Each named move below is a turn or a mirror, shown by a few rows before and after it. Which moves, in which order, take the first row of each later pair to the second? The first pair is answered.
move dilu:
[-15 -12  -7 -14 -14  10  23 -31  -3  -6  -7 -20  -9 -35   3 -12  -7  -2
  -3  -6 -40  -2  11  18  -5  -3   5  -7  20   0 -12  16  13  10   8 -10
 -15 -17  -1  16  36  17   7  -5  13   7   1  -6  -8  11  -4  16  14  -4]  ->  [-16 -11 -12  -1 -11   8  29 -32  -3  12   1 -15 -14 -19  -6  -8 -21 -17
 -11  -3 -33  -3  10  21 -15  14   3  -4  14 -12   5   5   9  23  12 -17
   2 -19  -2   6  29  25   5  -8  10   0   9  -8   6  -1 -27  20  18  -1]
[-23  -5  19  -2   7  64  -5 -15  18 -38 -24  -2  -2 -22  18   9  -2  -9
   7 -16 -18   3 -36   2 -20 -15 -12  -1  11  12  -2   8  12 -12  -5 -12
 -34 -48  21  18  -9 -48   2 -20 -10 -23 -21  21  10  -1  -1  26   6  -6]  ->  [-22 -10   8  11   8  65   5  -9  19 -16  -7   8 -16   0   3  16 -22 -28
  -5 -11 -10  -1 -38  10 -31   9 -17   1   2   3  20  -6   4   1   0 -18
 -10 -48  20  -2 -11 -36  -6 -25 -17 -33 -13  20  19 -14 -29  35  12  -4]
[-15   7 -34   2 -40  25 -23   4  36  -5  -7 -21  23 -33 -13   0  26 -27
 -43   9 -17   4  11  12  -2 -17 -29   6   7  24 -20  -2   2  16  -9  -4
 -25  37  -7  -5   4 -13 -19 -12 -14  31  -1  -7 -19  13  35 -32  19 -35]  ->  [-14   5 -43  17 -37  21 -11  12  38  17  -1 -17   7 -16 -27   7   7 -42
 -52  14  -9   1   7  23  -4   3 -32   4   1  15   3 -15  -7  28  -4 -10
  -6  34 -10 -22  -6  -2 -26 -14 -15  21   9  -7  -6   5  12 -29  25 -31]
[  6  -1  -3  10   0  29 -12 -27   6 -18   6  -4 -14  18 -12  -1   9 -19
   2   6  -6  10 -25   7 -14  24 -22  -3 -16   6   5  -1  14  14 -14 -20
  14  -8  -7 -13  30  -8   8   3   0 -13   2  10   9 -10  24   6 -16 -14]  ->  [  1   1   1   3  -1  26 -15 -28   8 -26   0  -6  -6  12  -3  -3  14 -16
   3   9  -9  11 -26   7  -6  16 -26  -2 -12   9  -4   4  15  14 -17 -19
   6  -9  -3  -8  37 -11  10   7   0  -9  -5   9   2  -5  31   7 -19 -16]
move Dum:
[-12 -18   0   8  35 -33  13  13  -2   1  21  18   1 -28  16 -19 -27  -1
   2  -5   3   9   1  -9  30  11   9  -3  -2  -8  -1 -24  22  32  -5  -6
  10  27  -1  19 -40  -4   1   6 -11  -7   2 -21  14  -8 -26   1  25   7]  ->  [-22 -18  -7  21  34 -16   8  -7   0  -8  27  21 -10  -6  14 -21 -25 -12
  -5  -3   0  11 -21   2  23  27  -8   3 -13 -13   8  -7  22  38 -11 -22
  25  15 -10  12 -22 -16   3   9 -23 -16  13  -8  16 -18 -26  17  17   9]
[ 14  16  -7  -6  -3 -14  -1   7 -16  16  23 -15  -1  51  -3  12   0 -17
  18   1  28   7  13 -29 -15  30  24 -11 -21 -13  24 -11   4   6   8 -14
  31 -13 -19 -29 -16   9 -19 -20  24 -10  13   2  17  -4 -38   8   9  20]  ->  [ 17  15  -5  -9  -1 -25  -3  12 -15  21  20 -17  -2  38   1  12  -3  -9
  18   2  28  10  24 -31 -10  22  31 -13 -11 -11  23 -18   1   3   8  -7
  26  -9 -12 -20 -26  11 -19 -21  32  -7   4  -3  16   0 -37  -3  14  22]
[ 16  17  20  -7  -8 -11 -24  -8   8 -18  -8  -9   4  -1  28   0  20  17
  14 -11   4  15   3 -11  13  -7   7   6   5   6  -7  15  18 -16  -3   7
 -16   1  -2   3  15 -12  -7  12  11   8  -3  -7 -20  11  23  -7 -16   6]  ->  [ 13  16  19   0  -5  -1 -29 -14   7 -20  -5  -6   0  11  25  -4  22   9
   9 -13   6  15 -12  -4   8   0   1   8  -2   5  -3  24  16 -14  -3  -2
  -8  -4  -8  -3  26 -20  -8  13   4   4   3  -4 -18   8  18   1 -25   8]
[ 16   1  12  44  -9   7  -5  -3   5  16  -1  22  -6  20  14  -4 -14   1
 -23 -16  30  24  28 -17  24 -28 -11   4   9  17   5  -5  -4  18  -7  10
 -10  11   9 -14  38  32 -14  11 -28  22   1  -6  18 -20  -7  27  -1 -16]  ->  [ 13   0   8  43 -10   5  -6  -1   6  16  -3  23  -8  17  13  -2 -12   7
 -24 -17  28  23  34 -15  21 -34 -13   3   9  18   7  -8  -4  20  -4   9
  -8  12  13 -14  37  37 -16   7 -24  22  -3 -10  18 -19 -11  25   1 -15]
move gadi:
[ 29  22 -11  -5 -22 -39   5  24  26  35  31  13   4  42 -23  22 -34  -7
 -19  11  16  15  38 -13   1   2 -14  -6  -7   0  15 -36 -10  17  19  28
  -3 -22 -10   7 -17  15  -9   9  19 -13  -2 -18  14 -23 -24   2  28  40]  ->  [ 30  18 -13  -3 -20 -38   6  23  29  39  35  10   2  41 -23  23 -31  -7
 -20  15  18  10  41 -12   1   0 -14  -8  -2  -2  17 -37 -11  18  17  26
   0 -23 -14   5 -16  13 -11   7  17 -12  -2 -14  17 -22 -24   5  29  41]
[-45  11  10  19  21  21  21  10 -20 -12  15   5  -6  -3  -5  26   1  48
  10 -19 -11  10   7  17  -8 -21  11   0  21  -9  -4 -19   1   0   2  -8
   5  -6   1 -11  -4  23 -36  -7  -3 -20  30  31  -4 -28   7  22   2 -14]  ->  [-34  26  18  11   1  12   6  14 -17 -21  17  11   4   8  13  32  14  55
  24 -20  -6  15   9   6   4 -20  14  -3  18  -1  -7  -5  14  -7  -4   0
  -1  -1 -11 -11  -8  16 -42  11  12  -9  23  27 -11 -25  19  10  -5  -9]
[ -3  -1   4   0   3   6  -9  -7  -1 -13  -4  -4   4 -10  13 -16  18   8
   3  -3 -12   9 -11   8  -4 -10  -4 -10   0   5 -18   8   7  -9   7   7
 -21  -2  -5   4  13 -16  13   1  -5   1  -1  -1  -5   5  17   0   1  -7]  ->  [ -3  -5  -3   7  11  11  -3  -8  -5 -11  -5  -6   5 -13   4 -19  12   3
  -2  -5 -14   6  -8  12  -4 -14 -10  -7  -3   0 -17   5   0  -2   5   1
 -18  -6   0   6  17 -13  21  -4 -10  -4   3   5  -5   2   5   3   4  -7]
move Fomub:
[  3   0  -3  26 -12  11  -6 -26  19 -19  -6  -7   4  34   8  -4  28 -21
   4  -2   6  -2 -25  -5   3  13 -13  16 -24   2  23  11  15   7   2 -13
   5 -13 -20 -13   8 -13   7  10   8 -24  14  15 -11  -8   9  33 -11  -2]  ->  [  0 -29  -1  18  16  14  22 -14   2 -12 -24 -24  14 -31  -6 -12  18  -8
  -8 -11  -9  -9   7  -1  -3 -36   2   6   3   1   8 -14 -10   3  16   0
 -21  -3  17  22   0  12  22 -13  16 -20   6   4 -11   4   9  27  20  -6]
[  8  14  -7   5 -18 -18 -14 -19   7   2  -6  10 -20   1  -3  15 -27 -17
  -3   4  10   4  -5  -6  17  27  -5  -7   7  -9  -3  45  27   8   6   5
   1 -13   8   9  -4   8  -8   2  11 -15 -12   6   3   0   5  14 -11   6]  ->  [ -2  -3 -14   4   1  -9   5 -19   0   7 -11   7 -20 -27 -16   9 -35 -16
 -11   2   3   0   4   1   3  10  -1  -8  20 -16  -9  35  11  10  14   6
  -8 -15  29  23  -4  20   0 -11   4 -17 -14   4   2   1   2  13   2   1]
[ 12  18 -17  13 -14   0   4   3  11  17  24   5 -29  45 -14   3 -10 -10
  -3  15  18   2  15  12 -17  40 -17  15 -17 -20  25 -36   7   7   1  -3
  29   4  22 -15  -3   6  12  -9 -13 -25  32  -9  28 -15 -14  34  -1  26]  ->  [ 21   8  -4 -16   0 -22  13  24   1  11   8  -7   0 -20  -2  -3   1  21
   6   6   8  -5  56  -5   2 -12   6   1  15 -11  -4 -49   2 -12  12  20
 -13  28  50  27 -24  21  23 -19  12  -1  11 -28  15   9   7   8  22  23]
move Rilut:
[  2  -3   0  -8  -7   4   0  -7  -1   0  -9  -1  -8 -11   2   3   1   4
   3  -5  -7  -3  11   2  -3  -9   4  -1   1   1   0   1 -11   0   8  -3
   2   4   5   6   3   2   5   0   3   3  -8  -1  -7  -8  13  -6  -2   2]  ->  [ -3  -7  -5  -4   1   8   1  -9  -3  -1 -10   0  -7  -9  -1   6   0  -3
  -2  -5  -9  -5   9   4  -7  -5   2   5  -1   0  -1   3 -11   2   7  -7
   5   3   7   3  10  -1   4  -1  -1  -1  -3   2 -12 -10   6   0  -5  -1]
[ 13   3  11  -5   9 -23 -16   3  -6  -8   6   1  11   0   8   3   3  11
  -6  -4  -1 -30  13 -16  30  -1  18 -19  21  12 -16  -2  -9 -21  10   6
   2 -11  -7   3   3  -8   5  -9   6  25 -22 -19 -19  12  13 -30   0  16]  ->  [  6 -19  -2  15  22  -9  10  -2 -10   7   9   4  -5  -3 -16   2 -20  -8
 -31   2  -8 -39   9   6  10   9   6  -9  12  -4   0 -17 -27  -8  10  -7
  20 -20  -4  -5  13   6  10 -29 -13   3  -7 -16  -9  -2 -15 -14   8  11]
[ 27  -6  32  13 -39 -34  29  -2   5  12 -22  21  20   4  46 -34   3  13
  34  12 -20   1  -3 -11  27  -6  25  -2   0  39  -4 -27  36 -22   3 -31
  27  -9  36   7 -22 -47  -9  52 -13  26  27  -4 -56   7  21   3   2 -38]  ->  [ 17 -29  17  31 -19 -31  56   5  -3  41 -19  16   6 -10  18 -31 -26  -5
  14  12 -28 -10   6   6   9  -6  27  -3   4  25   9 -63   7  -5  15 -33
  41 -11  59   8 -28 -16  -9  28 -18   7  37  -5 -44  -3 -10   8  31 -37]

Each pair is two moves apart.
[ -1  29   9  33 -30 -25 -16   0   5   4  18  -6 -33  38  -6  35 -25  -5
   1  41  25 -10  -2  -9  -3  25  -5  22 -28  17  30  -1  12   1   9  -2
  25   7 -38  -5  11  -7 -12  17  -7   4  -2   7 -13  -9   8 -20 -20  10]  ->  [ -1  -3  13  15  -3 -28  16  19  -8   9  -3 -25 -21 -46 -13  26 -31  20
  -6  30   8 -19  38 -11  -1 -35  11  13   4  16  -3 -31 -11 -10  21  15
 -14  21   6  39  -1  17   4  -7   7  12 -20  -7 -16  10  15 -33  15   0]	gadi Fomub
[ 18  13 -17   7 -28 -41 -11  37   7  23  19  23  -3  28  16  25 -12   2
  13  21  35   9  18 -37   8  36  23  -3   7 -16  27 -40  23  -7   1  47
  36  29  -8 -20 -54  -6 -19  14  29  22   4 -16  -3  -3 -30 -10   4  51]  ->  [ -1 -44 -28  11  24  -9  35  30 -16  26   2   3 -12 -53 -21   5 -30  -5
 -17   7   2  -3  27 -11 -22  -9  16  -9  30 -29   7 -61 -19  -4  13  37
  16  12  41  13 -29  14  17 -28   9   6   6 -10  -9  -2 -43   6  38  36]	Dum Fomub
[  3  13  -1 -30 -10 -20   2  -4  -3   1  -9   0  12 -25  22 -12  10   9
  12  -1   1  -2  12   2  14 -17  20 -26  10  -5  -2  -8   6   6  -3  14
 -13  18  -7  10 -14  17 -16   1   9  17 -14 -16  -3   5  19  -9  -3  14]  ->  [ -3  15   1 -21  -9   3 -12 -23   3 -18  -6   1   7  -5  26 -20  17   0
  11   2  -3   8 -15   9  13  -2   3 -16  -3   2  -6  20  18   4 -13  -7
  -5  -1 -21   4  13  -7 -13  11  -8   9  -6  -2  -8   0  29   6 -22  10]	Fomub dilu
[ -1 -33   9  24  -5  -6   7 -13  -8   4  18  -5 -18  -9   5  16  -6  -5
   3   3 -20   6  25  -8  -1   4  -2  11   8  -5  -2  -8   7  -7   6  10
  -7  13  -8  -9 -27   9 -12   0   0 -14   3  -6   5  17  -3 -10  26   1]  ->  [ -1 -27  18  20  -7   7  -5 -28  -6 -17  14 -10 -14  -9  16  10   8  -1
   9   1 -26  10  14  -5   2   0  -8  14   9  -1 -13  13  17 -18   2   6
 -14   3 -14   3  -5  -7  -7   3  -1 -13   3   0  -3  17  11  -4  12  -2]	Dum dilu
[ -4 -24  -6   6  23  13  13   0  -6  10  -1 -16 -11 -30 -22  -6  -4  -3
  -9   2 -14 -15  11  12 -15 -17   1   0   5   4   2 -11 -26   3  12 -17
  -8 -16  27  15  13   5  12 -19 -13 -12  -9   2   3 -13   2   4   9  -4]  ->  [-10 -12 -13  16   9  19   3 -12   0   9   7  -6 -17   8 -22  -4  -4 -18
  -7  10  -9  -7  -6  19 -20  15 -12   5 -11   0  19   4 -16   6   6 -30
  12 -26   5  -8  21  -8   3 -13 -23 -16   3  10   8 -28  -2  18  -3  -2]	Fomub Fomub
[ -9 -15 -10  19  -7  14  32 -23 -25   5   9   7 -18 -10 -37   2   2 -49
 -14  12   6 -16 -26  -9 -40  29  10   3 -31   1  20 -24 -20  17 -14   3
  12  -1  -6 -22  30   5  27 -37   3 -23  12  11  10   1 -41   4  -5 -11]  ->  [ -6   1  13  -5 -24  22  -1 -40 -26 -37   1   1   4 -11  -3  -8  35 -27
  10   2  -4  -6 -41 -25 -24  15   4   4 -31  21 -13  19  10  -8 -30   6
  -8  -5 -21  -5  52 -24  34 -14  11 -11  -2  18  -7  17   6   2 -34 -20]	dilu Fomub
[  9   5  22  16 -44  -3   7  -7  -7  12  11  27 -23  14 -43   2   6 -25
 -15 -31  21   3  14  70  12  36  -9  -3  21  12  41 -10  13 -33  21 -26
 -29  12 -25 -32  -9  -8  31 -20 -44  -2  44  26   3   7  26  29 -15  -4]  ->  [ 16   9  36 -11 -48 -12   0  -2  -9 -10  -6  18   1 -18 -22  -4  23   3
  -2 -39  17   1  30  56  24   3   2 -10  37  28  13  -8  22 -51  19 -10
 -58  23 -13  -3  -9 -12  42 -15 -27  16  30  19 -12  25  53  14 -19  -7]	dilu Dum
[  1  15   6 -10  -1  -3 -11  -2  12  -6 -11  -1   8  15  22   1   7  10
   3  -5  11   7   4 -12  17   8  -4   5   6  14   1  11  -5  -6  -1  -9
  -8   9  -9  -1   2  -4  -5   7  19   3   1  -7   0  14  20 -12  -9   7]  ->  [ -2   3   7 -12   9  -3   1   2   3  -1 -14  -8   7  -8  15  -4   4  15
  -3  -4   5   4  18 -10  13  -6  -1  -2  16  10  -5  -1 -18  -6   5  -6
 -12   9   4  10   2   5  -1  -4  18   5  -4 -14   0  16  17 -19   3   3]	Fomub Fomub
[ -6 -24   6  -3   8  -7   2  -3 -12  -6  -6   5  11 -13 -17  -5  -4  -2
   1   3  -4   2  -1   8  -2 -11   3   0   0  -1  -6  -9  -1  12   2  -6
 -15   7   4  19  -1   8  16  -3  -2  -9   8  -9  -7  -8   0   0   4 -10]  ->  [ -6 -12   5   5   0  -3  -5  -9  -9  -8   4   9   9  16 -12  -2  -6 -11
   0   6   3   4 -18  10  -1  11  -5   6 -11  -1   3   4   9  18  -4  -9
   1   2 -15  -1   6   0   7   5  -6 -11  16  -6  -5 -12  -4   5  -7  -8]	gadi Fomub
[-19 -35 -19  28  21  17  40   3 -10  31   7   2 -30   3 -35  -2 -35 -35
 -35   5  -2  -7  -7  31 -31  18 -13   1 -10 -29  32 -34 -33  26  14 -19
  15 -11  23 -11   4  19   1 -29 -24 -29  19  10  20 -22 -55   9  24   1]  ->  [ 17  20  35 -35 -31 -29 -27  13   3 -28  -9   0  27  -5  48  -2  33  38
  29  -5  12   5  18 -38  31 -17  14 -13   9  24 -20  11  29 -27  -2  22
 -35  23  -5  28 -18 -14 -16  23  25  28 -22 -14 -13  15  28 -36  -5   5]	Rilut Dum
[  3  -5  10  -9   4  -2   8  -3  -6 -13 -13 -13   9 -35   2 -13  12  22
  -2  -8  -9  -5   7  -9   3 -24  -3  -5  14   7 -25   0  -1 -13   5   4
 -23  -7   7  14  -4  -9  11  -1   0   9  -8  -2  -1   9  16  -3   5  -5]  ->  [ 15  14  12 -17  -9 -26  -5   9  -2  -3  -6  -6  13 -14  12  -2  13  25
   9  -7  12  -2  17 -20  12  -9   7 -10  10  11 -15  -8   6 -12   5  10
 -15   2  -5   4 -24  -9  -9  11  14  12  -7 -17   2   8  11 -12   2   4]	Fomub Dum
[ -2  22   0  -9 -20 -30  -1   1 -10  14  -8  17 -13  21  22  -7 -25  -8
   4 -13  28   6  17 -20  13  -9   9 -13   7 -20  28 -14  -1 -18   7  28
  36  10 -48  -8 -59  10 -27   6   1   0 -33 -13 -16  22  -1 -35  41  21]  ->  [-13  25  14 -14 -21  -1 -26 -25 -13 -27 -17   6  -6  23  38 -24  11   1
  17 -18  10  12 -15 -15  21 -19 -10  -2   1  -9   3  35  24 -27 -11  17
  20 -13 -59   4 -13 -17 -10  23 -12  -1 -35   5 -30  25  40 -18  11  12]	Dum dilu
[-10  -4  -5  -1  11   0   7  10  -2  16  -2 -15  -5  -9   1   2 -12   5
   4  -2   8  -5  17  -5   0  -8   5 -10   9  12 -18 -14  -2  -4  14  26
   0  19  17  16 -20  10  -6   3   4  11   5 -13   1  15   0 -17   8   3]  ->  [ -6  12  -3   1  -6   4 -14  -3   5  -4   6 -12  -6  23  16   0   2   6
  15   3  14   6  -6 -12   8   6  -4  -7  -3  18 -18  14  18  -8   4  16
   3  10  -3   5  -8  -6 -11  16   4   9   2  -3   0  15  17 -12 -15   1]	Fomub dilu
[ 28   4   6 -19  25  -8  28  21  44  45 -10  15   9  -4   7  30   0  25
 -30  13 -13   1  22   0  28  35 -15 -26  19 -10  -9 -13 -15 -30 -35  39
  36  37   5   2  -9  35 -47  21  30  -2  26 -35  -7  18  -3  16   5 -19]  ->  [ 25   9  18 -26  17   4  11   3  48  18 -16   6  19  -5  23  21  23  37
 -16   8 -23   9  10   1  36  23 -19 -23  18  -1 -31  13  -1 -45 -49  44
  19  28   0  18  12  16 -40  35  27   2  20 -27 -17  25  27  23 -15 -22]	Fomub dilu
[ 15   2  -4 -12 -18 -28  -4  12  11  10  25  -5  -5   3  -5   6   1   3
   1   3   3 -11   0  -5   2   2  16  -7   4   4   2 -13   2   7  -6   8
  -3  16 -17  -1 -19  12 -12   9  20  14 -10  -3  -2   0  -4 -22  24   8]  ->  [ 13  -9  -4  -9 -12 -23   5  12  12  13  19  -9  -5 -10 -12   7  -1   1
  -7   3   0 -13   6  -1   1  -2  15  -8   4  -4   2 -14  -7   6  -3   5
  -5  14 -12   4 -18  18  -7   0  18  12 -12  -5   1  -1  -4 -17  31   6]	Fomub Fomub
[ 32  30  -2 -31  10   5   6   9  19  12 -14   1 -17  10   4   9   7  -8
 -28   0  20 -33  21   0  21 -10  21  10   4  -4  -7 -10  15 -40  -8  20
  13 -10   9  -7   9  16   3  -2   1  16   4   8  22  39   2   9  -5 -23]  ->  [ 29  29   4 -31   9  14   3   1  18   1 -17  -4 -15   9   6   7  14  -6
 -28   3  18 -31  12   0  23 -15  14  13   2  -3 -15   2  22 -43 -13  16
  11 -17  11  -7  22   9   4   0  -3  14   7  12  19  41   8  17  -7 -30]	Fomub dilu
[ 16  -2   8 -25 -26 -29   2  27 -23  18  -7 -24  13   0  24  14   3  -2
   7  -6   9  -2  14 -15   9  17  11  -8   9   5   7 -21  25 -18  17  23
  -2  23  -6  18 -31 -13  -4   1  43 -12   5 -20  13  -7 -24 -12  21  -1]  ->  [  8  -1  14 -18 -24   7 -17  -5 -24 -15  -8 -26  15  17  31   2  25 -10
  11  -6  -2   6 -29  -1   7  28 -11   3  -3  10  -3  22  40 -26  -2  -2
   0  -1 -22  18  18 -46   9  14  22 -18   9  -2   8 -12   2  12 -10 -10]	Dum dilu
[ -6   4   5   1  10 -11 -19  10  -2 -26  -8  -9  -1 -18   7  -8  14  -8
   9 -23  -9   5   2 -15 -10 -17  33  -6   7  13 -23  -1   2 -40 -25  40
 -12  12   4  -9 -12  -4   2 -11   9  -6 -11  11  -4   2   4  -7  12   8]  ->  [-21  -8  -6  19  22   8  -9  -6  -8 -22  -2 -10 -13 -15  -7 -13   2 -24
  -2 -22 -14   3 -17   2 -29  -9  19  -1   0   1 -15   2  -8 -32 -24  23
   2  -7   5 -16  11  -1   8 -18 -10 -22   1  22  -1  -8  -6  13  12   4]	gadi Dum
[ 26  51  33   8 -29 -57 -13  10  18  -5  -5  10  44  36  31  10  14  31
  19 -26  51   1  11 -11  58   6  19  -2  -7  13   5 -30  -9 -45  20 -26
   6  -7  -7 -15 -22 -61 -29  43  29  32 -45 -11 -27 -15  69 -33  26 -48]  ->  [ -3   8  34  17  10   1  10 -23  -6 -34 -23 -12  40 -22  12 -21  24  29
  -1 -41  10  -2 -15  21  38 -33  -7   8   0   7 -32 -12 -26 -51  20 -48
 -18 -40  24  23  44 -72  11  19  -5  15 -41  14 -39 -14  91  -4  29 -69]	Fomub dilu
[  6   2   6  -1   5   1   9 -15  11 -27   0 -18   0 -19   9  -8   3   6
 -11  11 -23  15 -14   3  -5   4   2  16  -5  -9   3  14  -1  -2  -5  14
  -1 -27  -6  11  -2  -5  -2  19  -3  -3   8   3   6  13  13   6  -3   8]  ->  [  5   5  -1   6   0   3   6 -15  18 -23   5  -9  -4  -8   6  -3   0   3
  -8  10 -18  15 -16   3  -5  14  -4  17 -11  -9  11  14  -2   3  -6   9
   7 -26 -15   0  -2  -8  -5  21  -4  -3  12   3  10  11   6   7  -8  11]	Dum Fomub
[  1   8 -19  58  15  24  11 -13  -8  -6  14  30  11  -6 -30  24 -21 -23
  -5  -8   2   0   1  36   4  32   0  -8   6  17  17  -6  -1 -11 -18 -25
   6 -14  -6  -2 -22  -5  -3 -18 -36 -16  10  45 -11 -13   1  13  25   1]  ->  [  5  28 -12  50  -4  14  -7 -12   2 -13  15  32  15  19  -9  27  -5 -18
   5  -6  11   8  -4  22  17  44   4  -5   1  25  16   6  18 -16 -24 -22
   4 -10 -20 -12 -26 -17 -13  -1 -29  -8   7  41 -16 -11  12   7  12   4]	Fomub Fomub
[  8   0  -4  -3  -1 -24   2  16   3  18   2   4   4   1  10   5   1  12
  -1   1  16  -4  26  -6   5   4   7 -10   5   8   2 -21   0   0   7  23
  -4  26   0   2 -27  18 -17  -5   8  -3  -2 -12  11   5  -8 -11   9   1]  ->  [  5   8   7 -15  -5 -15 -17   0   5 -11  -4   0  11  -4  25  -3  23  21
  10  -4   7   1  10  -9  16  -4   2  -5   7  20 -13   9  14 -12  -3  18
 -16  13  -8   8  -2  -1  -9  10   6   2  -5   0  -3   9  19 -10  -6  -2]	Fomub dilu
[ 26   3  15 -27  -8 -34  19  44  -4   5  -2  -2  -6 -15  11  29  22   7
   0  -2  13 -16   1 -27   5  -5  13   0  36  -9  18 -21 -11  12  16  13
   0   8  27  54 -34 -15 -34 -26 -17   4  -9 -21 -17  33  18 -29   5  39]  ->  [ 11  -1  17  -9 -11  10  -2   2  -1 -30  -1  -8 -15  13  12  17  37  -9
   1  -3   1 -10 -50  -7  -1  13 -15  19  16  -3   8  33   9  15  -1 -15
   5 -25   4  47  22 -55 -21 -10 -47 -12   0  10 -26  27  37   5 -27  26]	Dum dilu
[-31  21  18  32 -32  16 -25 -38 -10  -4   4  31 -24  39 -19  27 -41 -10
  14  12  -9 -16 -60  -3   0  25 -37   4 -25  -4   4  -4  -2   7  -1 -39
  30  -5 -27 -19  -2 -44   0  38   4 -18 -14  -1 -16 -10 -40  12 -48   1]  ->  [-25  17  14  31 -31  -7  -7 -13 -10  30  10  35 -29  32 -27  38 -59 -10
  12  14   4 -19 -30  -6  -3  25 -22  -3 -19  -8  16 -36 -14  16   9 -27
  34  10 -19 -23 -34 -19 -13  25  16 -14 -19 -19  -4  -7 -65   1 -26  13]	Dum Fomub
[  4   4  16  -4  -7  -7 -14  -1  12 -17 -12  -3  18 -27  14  -8  20  10
   6  -8  10   6   4 -14   8 -17   9   0   5  10 -13   8   6 -14  -3  10
 -18  11 -14  11   7  -2  -3   8  14  15 -16 -12  -4   4  17 -15 -14   0]  ->  [  5  13  19   0 -16  -6 -21  -6  14 -20  -7   5  10   0  20  -4  18   5
   7  -3  11  11  -9 -12   9   1   1   6  -3  12  -9  19  12  -8  -8   2
 -11  10 -26  -2  11 -13  -8  14  11  12 -11  -5   4  -1  11 -11 -20   2]	gadi Fomub
